(in the rows, 128 means zero)
Named turns come first, each shown by rows before and after it. Which turns, in which order, take the first row of each pair that follows to the second? Write the first one first, as in the answered first pair.
R (before -> after):
[105 144 126 181 100 116 111 154 155 104 104  81 105 117 107 122 105 165
 189]  ->  [123 172 153 159  88 112 126 170 134 128  77  91 105 101 101 140 101 143
 185]
[151 169 157 141  85 165 129 174 118 132  75 119 121 146  83 161 113 123
 141]  ->  [ 91 159  70 151 113 122 118 123  77 143 103  96  98 101 113 155 110 138
 117]
[120 127 114  98 137 126 140 114  84 151 118 139 124 121 126 128 126 107
 110]  ->  [114  97 101 128 152 143 121 103 118 118 154 125 125 158 128 108 123 140
 131]
N (before -> after):
[122 168 150 125 112 126 143 155  97 184  90 106 121 106 143 153 148 125
 144]  ->  [ 92  97 128 119 139 127 158  91 119 162 143 134 129  98 176 114 158 124
 122]
[123 117 110 165 127 142 108 131 150 112 145 111 128 153 113 124 127 153
 147]  ->  [139 160 144 128 109 130 127 155 113 147  96 130 126 122 111 151 128 119
 136]
[ 94 122 112 131 129 114 113 106 112 125 160 122 141 112 135 133 126 143
 140]  ->  [103 147 125 140 118 114 104 133 105 123 139 104 139 122 118 150 119 148
 144]
F (before -> after):
[148 194 116 107 115 162 112 158  89 147 103 127 114 153  78 162  95 176
  80]  ->  [154 124 134 109 131 194 124 126 153 108 157 158 133 191  90 118 106 188
  84]
[138 119 121 117 131 133 126  84 121 134 148 154 136  91 142 135 132 125
  88]  ->  [146 165 110 150 123 128  96 127 109 141 127 110 123 110 120 157 120 146
 117]
[163 133 188 117 123 159 123 189 112 120 129 120 133 162 150 139 129 104
 181]  ->  [157 103 198  94 128 164 145 159 114 124 141 152 138 144 164 124 137  88
 160]
J (before -> after):
[109 145  90 146 128 120 109 142 103 147 119  91 106 130 124 132 109 145
 136]  ->  [131  95 135 147 130 160 123 136 161 110 146 131 126 163 127 105 117 146
 147]
[149 117 166  66  87 128 164 112 150 143  69 165 102 119 162 136 121  99
 114]  ->  [ 87 125  76 108 109  88 130  85 115 143  94 108  74  97 175 136 114 135
 112]
[130 186 142 140 107  92 145 139 142 125 138 117 108 110  89 172 104 112
 169]  ->  [111 148 120 161 129 102 136 115 167  94 177 100 111 126  98 151 104 134
 170]

Between the rows of a pair lie two turns.
[128 159  91 116 152 138 136 121  72 158 111  85 100 103 132 118 113  95
 128]  ->  [155 111 131 134 158 186 135 130 154 101 143 100 122 168 119  91 126 119
 154]
N then R
[154  84 171 126 134 164 145 112 174  90 162 163 145 164 120 101 135 133
 127]  ->  [175 127 199  92 114 154 156 137 144 127 116 171 146 138 117 123 135  97
 115]
N then N
[120  81 120 118 139 149 140  86 148 119 144 149 131 113 136 105 131 122
 117]  ->  [120 138 113 113 124 118 136 115  98 162  98 128 110  82 128 141 120 110
 111]
R then J
[137 130 111 172 149 115  85 118 145  85 182  65 116 161 102 134 109 166
 152]  ->  [163  81 189  96 145 140 148  86 171  95 181 160 144 145 127 119 131 109
 122]
F then R
[155 112 147 126 126 112 120 147 153 114 139 151 125 108 102 137 144 128
 145]  ->  [156 130 142 127 121 108 118 156 140 122 129 142 123 106  98 145 139 127
 148]
F then F
[129 158 168 155  96 114 103 140  85 143 128  69 135 142 169 134 129 114
 145]  ->  [107 113 143 155 118 119 107  97 101 120 175  77 137 140 187 102 129 123
 135]
N then N
[110 171  85 131 117  84  97 133  65 160 109  91 109 102 121 153 116 128
 116]  ->  [ 91 137  53 153 134  95  85 110  94 130 144  84 109 120 133 131 114 149
 126]
N then N
[106 124 161 110 123 124 145 117 145 105 167 217 156 116 131 115 142  70
 106]  ->  [ 78 132 116 115 137  95 133  98 120 121 173 195 138  91 142 119 138  79
 103]
F then N
[144 112 157 107 132 144 146 138 135 128 113 140 148 127 117 137 130 110
 132]  ->  [147 115 149 132 134 146 126 148 147 112 121 126 148 144 111 131 123 127
 145]
N then N
[138 138 110 154  67 182  97 177 178 124 123 126 131 159  93 132 148 139
 156]  ->  [ 88 135  38 162  84 146  91 127 144 135 143 107 113 125 119 133 146 147
 139]
R then R
[156 120 168 134 122 160 129 147 156 122 125 138 141 156 120 127 135 123
 144]  ->  [148  95 162 127 127 157 136 124 161 119 139 146 141 147 128 116 142 122
 135]
N then N
[102 114  54 162 163 101 106 131 109 112 153  74 117 128 124 139 125 152
 150]  ->  [151 115 163  73 134 120 169 135 100 156  99 162 144  97 125 153 145  72
 118]
J then F
[124 192 155 145 107 113 167 138  56 166  77 109 104  98  91 138 147 143
 127]  ->  [ 79  95 103 170 150 121 165  54 110 113 164 121 111 113 126  84 158 172
 116]
R then F
[150 114 149  77 127 147 158 128 138  97 127 172 145 139 121 129 136  89
 123]  ->  [125 174  82 128 128 114 114 157  93 107 114 100 119 133 103 157 118 127
 147]
R then F
[153 163 146 122  94 151 156 167  96 133  85 122 140 117 113 126 123 138
 162]  ->  [149 127 154  92 101 148 181 135 101 139  99 161 149  98 134 114 131 117
 139]
F then F
[ 33  77  77 189 177  89 150  58 158  99 172 165  84 146 180 118 109 116
 146]  ->  [131 200 199 145 106 106 166 190 115 152  51 168  98 152 120 190 103  66
 173]
J then F
[122  95 164 116 136 137 134 128 157 121 134 158 146 144 139 156 132 111
 128]  ->  [113 147 130 145 133 113 102 155 124 137 107 110 125 142 124 181 118 132
 141]
R then F
[157  79 177  93 112 163 134 111 164 116 141 148 132 136 137 119 154 140
 123]  ->  [153 122 143 141 108 153  97 148 155 105 136  88 114 156 113 133 140 177
 151]
J then F
[156 146 144 149 112 134 118 153 149 127 113 123 128 160 116 148 130 135
 156]  ->  [124 117 122 109 124 114 143  94 121 148 129 164 128 112 147 132 138 102
 117]
F then R
[101 159  98 144 120  99 112 131 105 140 124 106 134 108 137 144 134 135
 122]  ->  [136 173 140 137 108 116 114 162 116 139 103 110 141 128 118 150 133 126
 139]
F then N
[136 171 147 137 111 103 141 146  88 144 118 116 130 117 137 123 115 137
 131]  ->  [113 117 122 150 132 110 139  99 115 116 169 130 134 122 158  94 123 151
 127]
R then F
[153 130 157 123 115 142 163 119 154 127 132 147 126 135 125 124 134 127
 125]  ->  [124 136 105 158 126 127 132 120 150 117 149 102 107 141 126 127 127 156
 139]
J then R
[ 95  79  93 135 150 127 123  95 151 110 183 131 116 133 136  98 127 138
 131]  ->  [154  93 171 109 126 163 146 136 170 105 146 164 136 155 114 110 136 116
 142]
R then N
[115 114  98 124 149 108  86 107 101  79 147 136 154 134 135  97 121 148
 110]  ->  [140 128 124 133 137 129  85 144 123  68 137 131 164 160 117 100 117 153
 131]
N then J
[ 65 143  71 119 187  80  93  98 105 122 167 104  88 116 137 122 126 128
 164]  ->  [146 110 205  77 159 147 133 132 171 101 149 177 130 166 118 113 138  89
 175]
F then J
[152 150 105 121 121 111 148 130 127 183  76 146 151 135 139 153 150  79
 125]  ->  [155 157  76 167 128 120 116 152 151 154  91 105 144 177 123 149 141 123
 153]
F then J
[122 130 140 101 122 119 143 112 107 151 114 144 128 103 125 131 132 120
 108]  ->  [127 124 125 150 124 139 109 144 143 111 132 107 127 151 103 127 126 163
 145]
F then J
[107 116 139 133 102 127 170 106  87 104 150 188 156 111 112 150 131 159
 139]  ->  [103 106 128 152 107 129 157 107  98  95 160 177 155 128 107 141 127 174
 145]
J then R
[137 109 156 130 105 155 136 135 182 117 146 148 119 171 117 135 146 166
 129]  ->  [148 136 173  99  92 145 150 144 153 150 117 168 116 143 117 147 151 141
 118]
N then F
[118  87 143  94 128 131 151  86 126 118 147 190 145 111 153 100 150 109
 115]  ->  [ 99  93  90 160 136 126 102 105 138  85 170 118 131 146 137  96 136 168
 151]
F then J
[154 145 154 130 121 145 123 142 135 127 101 143 140 130 117 135 114 110
 120]  ->  [130 102 123 137 147 143 125 105 144 113 144 146 141 127 132 113 121 121
 111]
R then J
[110  89 152 116 149 125 136 131 144 126 231 138 125 121 142  94 113 132
 137]  ->  [ 89 114 110 129 146  95 125 130 102 150 218 107 102  97 142 112 107 141
 128]
F then N
[119 167 108 156 149 110  95 164  73 132  69  82  91 124 109 170 115 151
 123]  ->  [124 153 145 102 138 114 136 138  59 157  53 140 105  97 124 167 125 100
  92]
R then N
[138 163 138 124 101 121 129 169 131 133 116 122 131 125 130 157 123 116
 142]  ->  [105 101 100 126 127 118 142 112 149 115 167 139 139 116 157 126 132 125
 127]
J then F
[105 140  62 183 155  80  80 168 122 123 131  76 124 133 104 134 103 156
 150]  ->  [146 121 161  78 134  93 156 150 111 169  87 185 153  90 120 137 126  63
 106]
R then N
[126 143 135 135  95 116 113 156  71 171  74 146 122 112 111 140 119 110
 116]  ->  [ 89  70  84 162 129 124 104  99 106 134 139 136 124 123 136 102 121 138
 115]
R then F
[142 132 162  91 121 141 156  95  97 171  97 190 156  87 133 151 144  56
  89]  ->  [177 118 199 111 113 176 151 124 149 138 104 192 168 142 111 143 143  75
 119]
N then R
[147 100 197 109 114 115 151 127 141 112 102 171 145 145 124 103 146 119
 123]  ->  [ 97  83 134 111 134  89 141  81 115 127 125 158 136 112 151  95 143 123
 102]
R then J
[126 141  97 162 119 157  92 125 136 103 146 125 141 154  98 134 130 166
 162]  ->  [127 106 141 106 118 164 137  93 139 120 150 187 158 131 120 117 146 124
 132]
F then R
[130 134  98 126 170 102 169  81  83 143 140 129 126  98 136 143 112 162
  97]  ->  [148 134 131 104 163 112 185  84  86 147 131 151 140  97 133 144 117 145
  89]
R then F
[160 106 190 140 105 150 114 139 150 117 114 145 161 151 110 134 135 127
 116]  ->  [132  93 143 169 124 142  93 117 157 100 143 122 151 153 115 121 131 158
 126]
J then F
[ 96  83  77 150 161 131 126  84 129 112 154 125 153 131 169 112 160 157
 109]  ->  [ 93 143  55 159 147 110 103 117  87 137 119  91 138 111 151 142 156 156
 119]
F then N
[141 114 129  93 139 135 144 120 142 138 139 147 115 117 139 118 124 105
 119]  ->  [127 139  89 129 139 124 112 137 136 138 140 104 104 127 129 127 114 134
 137]
F then R
[138 175 149 115 112 120 127 147 111 164  98 122 137 154 131 134 115 106
 131]  ->  [116 102 136 111 138 136 138  92 147 134 148 147 152 167 155  94 124 107
 115]
N then R
[153 101 177 111 119 158 157 138 157 122 116 170 141 140 123 117 145 100
 121]  ->  [117  76 128 113 140 140 156  91 147 119 146 167 134 121 147 107 145 108
 104]
F then N
[125 124  90 169 141 136  83 150 130  81 123  96 101 170 119 149 128 169
 175]  ->  [149  82 173  76 128 157 149 112 134 107 111 199 133 135 140 139 152  92
 132]
J then F
[156 120 115 134 129 140 114 145 144 129 131 102 127 145 133 124 121 154
 144]  ->  [161 110 140 115 125 150 129 143 146 130 130 121 131 148 130 116 124 137
 140]
R then F
[205 168 123 162 137 126 116 133  90 108 111 107 133 125 139 140 110 117
 138]  ->  [170 126  97 141 157 112 134  78  91 106 140 135 135 104 165 118 116  99
 114]
N then J
[112 170  79 147 141 102  74 159 121 104 173  61 108 143 113 164  98 156
 128]  ->  [141 137 129 146 139 138  86 164 171  73 189  84 127 184 106 144  99 157
 144]
N then F
[139 121 181 109 122 146 153 127 175 122 134 119 120 114 121 140 158 106
 157]  ->  [141 142 176 119 119 142 145 147 166 125 121  98 110 120 114 152 153 115
 168]
F then F
[155 151 160  85 121 139 164 133  76 167  70 140 115  99 100 140 149 110
 112]  ->  [145 162 115 158 131 141 109 161  99 127  94  70 101 147  83 140 134 178
 153]
F then J
